(in the rows, 100 means zero)
Named moves, each a turn or a mirror, and the order they were made in; the first pair answered:
V (before |-> after):
88; 115; 124; 155; 89; 98; 134; 105; 107; 100; 113; 91; 104; 125; 76; 81; 79; 126; 106 |-> 88; 117; 124; 155; 89; 98; 134; 107; 106; 101; 112; 91; 103; 126; 78; 82; 79; 126; 107
102; 112; 124; 102; 115; 83; 59; 84; 98; 119; 124; 67; 99; 100; 93; 75; 72; 102; 101 |-> 103; 107; 126; 89; 121; 102; 81; 79; 102; 127; 120; 83; 81; 103; 99; 66; 60; 108; 94
124; 98; 103; 80; 104; 96; 94; 90; 107; 99; 100; 116; 101; 110; 94; 102; 98; 96; 95 |-> 123; 100; 102; 86; 101; 88; 86; 93; 105; 98; 101; 109; 108; 110; 93; 106; 102; 95; 96
Q (before |-> after):
100; 111; 116; 121; 99; 84; 91; 102; 110; 91; 100; 88; 108; 101; 86; 94; 87; 106; 110 |-> 101; 107; 115; 111; 105; 85; 79; 101; 108; 96; 102; 84; 105; 101; 88; 90; 86; 106; 112
100; 98; 111; 103; 108; 108; 101; 86; 100; 113; 105; 109; 105; 94; 85; 95; 97; 111; 118 |-> 103; 98; 107; 92; 113; 107; 94; 93; 103; 116; 99; 109; 107; 93; 88; 105; 100; 110; 119
88; 111; 78; 90; 85; 84; 80; 98; 136; 103; 117; 94; 124; 102; 101; 91; 66; 95; 117 |-> 91; 112; 73; 91; 83; 82; 85; 110; 137; 99; 107; 97; 130; 102; 105; 109; 75; 92; 115
B (before |-> after):
90; 94; 100; 61; 110; 102; 69; 108; 85; 102; 73; 108; 99; 117; 102; 83; 93; 96; 101 |-> 90; 100; 108; 69; 112; 97; 66; 113; 91; 110; 77; 100; 105; 118; 96; 80; 85; 101; 105
99; 107; 125; 119; 108; 85; 56; 100; 96; 127; 134; 71; 114; 97; 73; 79; 83; 109; 106 |-> 100; 71; 83; 80; 99; 107; 69; 76; 66; 88; 112; 111; 82; 78; 104; 105; 134; 69; 87
87; 88; 119; 135; 89; 83; 132; 88; 82; 103; 122; 87; 114; 111; 98; 85; 89; 102; 93 |-> 88; 75; 101; 120; 87; 93; 137; 78; 70; 88; 112; 105; 101; 104; 110; 94; 110; 88; 86
N (before |-> after):
106; 101; 87; 81; 106; 94; 89; 122; 110; 115; 84; 95; 110; 101; 112; 126; 112; 96; 103 |-> 105; 107; 100; 87; 111; 91; 83; 119; 114; 129; 98; 82; 112; 105; 102; 107; 91; 105; 109
99; 101; 99; 78; 110; 102; 88; 100; 107; 110; 101; 97; 94; 104; 100; 107; 103; 108; 106 |-> 101; 102; 97; 75; 109; 103; 89; 103; 106; 107; 98; 101; 95; 104; 102; 110; 106; 106; 106
100; 116; 112; 101; 140; 120; 100; 84; 121; 122; 94; 117; 101; 116; 81; 91; 83; 116; 114 |-> 102; 106; 90; 89; 133; 124; 112; 90; 112; 98; 71; 136; 99; 110; 97; 119; 116; 100; 105
100; 108; 105; 95; 107; 98; 110; 90; 92; 112; 113; 95; 109; 99; 86; 85; 81; 106; 102 |-> 104; 98; 87; 85; 102; 103; 119; 96; 86; 92; 93; 111; 109; 96; 98; 111; 109; 91; 95
J (before |-> after):
106; 98; 98; 103; 111; 104; 117; 99; 86; 76; 105; 123; 93; 105; 120; 114; 111; 87; 83 |-> 107; 103; 110; 94; 122; 113; 124; 100; 95; 98; 108; 119; 85; 111; 118; 100; 86; 101; 87
103; 125; 93; 94; 105; 89; 92; 96; 107; 99; 93; 94; 91; 106; 105; 88; 81; 96; 109 |-> 101; 124; 91; 108; 97; 81; 91; 94; 99; 85; 96; 92; 97; 103; 104; 92; 93; 90; 109
99; 138; 125; 129; 103; 83; 101; 124; 125; 129; 115; 65; 133; 112; 81; 94; 79; 129; 119 |-> 102; 126; 90; 119; 90; 68; 83; 131; 107; 89; 94; 76; 147; 98; 95; 139; 138; 97; 114
109; 89; 62; 79; 117; 87; 75; 130; 96; 106; 84; 101; 113; 102; 123; 130; 124; 80; 104 |-> 104; 104; 107; 110; 126; 100; 101; 118; 115; 145; 114; 86; 101; 118; 101; 70; 57; 116; 111
Now pairs of rows:
Between the rows of a pair lie two moves.
101; 99; 111; 105; 104; 116; 114; 84; 97; 113; 109; 107; 92; 104; 93; 78; 77; 97; 93 |-> 103; 90; 99; 94; 101; 121; 119; 81; 90; 103; 99; 119; 86; 99; 101; 87; 93; 88; 88  B, N
119; 105; 122; 114; 109; 98; 98; 104; 122; 78; 110; 68; 114; 92; 92; 106; 112; 87; 106 |-> 116; 103; 122; 120; 107; 102; 106; 97; 117; 72; 112; 74; 109; 89; 90; 100; 112; 84; 104  N, Q
94; 91; 101; 97; 126; 112; 100; 133; 132; 119; 72; 129; 84; 112; 114; 111; 96; 100; 113 |-> 91; 104; 115; 128; 119; 89; 80; 134; 134; 121; 91; 104; 104; 114; 97; 101; 86; 109; 124  V, J
100; 87; 85; 74; 104; 109; 106; 98; 89; 97; 94; 104; 79; 89; 116; 126; 107; 91; 91 |-> 99; 94; 103; 75; 115; 108; 95; 96; 100; 123; 111; 89; 77; 95; 107; 103; 76; 106; 99  J, Q
101; 111; 102; 86; 104; 106; 125; 114; 116; 128; 84; 106; 94; 105; 105; 97; 74; 109; 101 |-> 93; 103; 106; 124; 86; 90; 109; 83; 94; 107; 113; 90; 99; 95; 92; 67; 76; 97; 103  J, Q
99; 102; 113; 135; 88; 110; 150; 114; 115; 96; 86; 107; 109; 107; 89; 101; 94; 115; 91 |-> 94; 102; 122; 139; 93; 100; 118; 88; 106; 108; 116; 83; 106; 103; 79; 68; 74; 115; 99  V, Q
99; 110; 91; 81; 98; 109; 72; 159; 117; 109; 90; 67; 134; 93; 101; 147; 119; 98; 100 |-> 93; 116; 125; 96; 106; 134; 111; 143; 130; 140; 109; 67; 112; 107; 90; 94; 61; 127; 100  J, V
95; 96; 104; 105; 101; 124; 139; 97; 109; 101; 81; 123; 84; 116; 105; 104; 91; 106; 98 |-> 97; 93; 95; 100; 99; 121; 134; 99; 104; 93; 74; 125; 84; 113; 111; 117; 104; 99; 97  J, J
90; 95; 115; 86; 103; 93; 70; 85; 112; 113; 104; 112; 101; 97; 92; 105; 88; 105; 122 |-> 88; 99; 112; 106; 89; 90; 95; 104; 118; 94; 86; 122; 112; 99; 92; 127; 106; 104; 117  Q, Q
91; 94; 102; 104; 126; 83; 100; 108; 109; 116; 101; 76; 106; 103; 98; 70; 79; 107; 114 |-> 91; 81; 85; 115; 106; 92; 134; 105; 97; 77; 79; 105; 99; 97; 109; 93; 115; 91; 100  N, Q
96; 80; 84; 109; 105; 96; 104; 94; 97; 94; 74; 110; 100; 95; 108; 105; 115; 90; 92 |-> 99; 80; 89; 95; 114; 107; 109; 89; 101; 110; 78; 112; 90; 99; 110; 94; 99; 96; 91  Q, J
101; 86; 96; 67; 110; 98; 118; 106; 94; 109; 93; 106; 73; 123; 110; 95; 109; 86; 86 |-> 103; 105; 112; 79; 116; 85; 108; 126; 112; 124; 95; 90; 91; 132; 100; 98; 93; 101; 96  B, Q
97; 103; 105; 104; 92; 96; 101; 89; 91; 98; 110; 96; 98; 97; 94; 83; 95; 100; 98 |-> 100; 99; 93; 94; 87; 97; 100; 95; 89; 88; 98; 104; 100; 94; 101; 104; 114; 92; 96  J, Q
94; 119; 101; 153; 83; 62; 101; 104; 96; 69; 139; 91; 111; 95; 74; 107; 84; 115; 90 |-> 93; 93; 81; 126; 83; 80; 99; 66; 71; 58; 143; 109; 79; 82; 89; 92; 97; 94; 80  B, Q
98; 102; 98; 82; 112; 117; 100; 90; 85; 100; 111; 104; 86; 101; 109; 83; 90; 94; 93 |-> 96; 103; 101; 104; 100; 111; 106; 84; 80; 89; 115; 103; 90; 100; 104; 77; 94; 91; 92  N, J
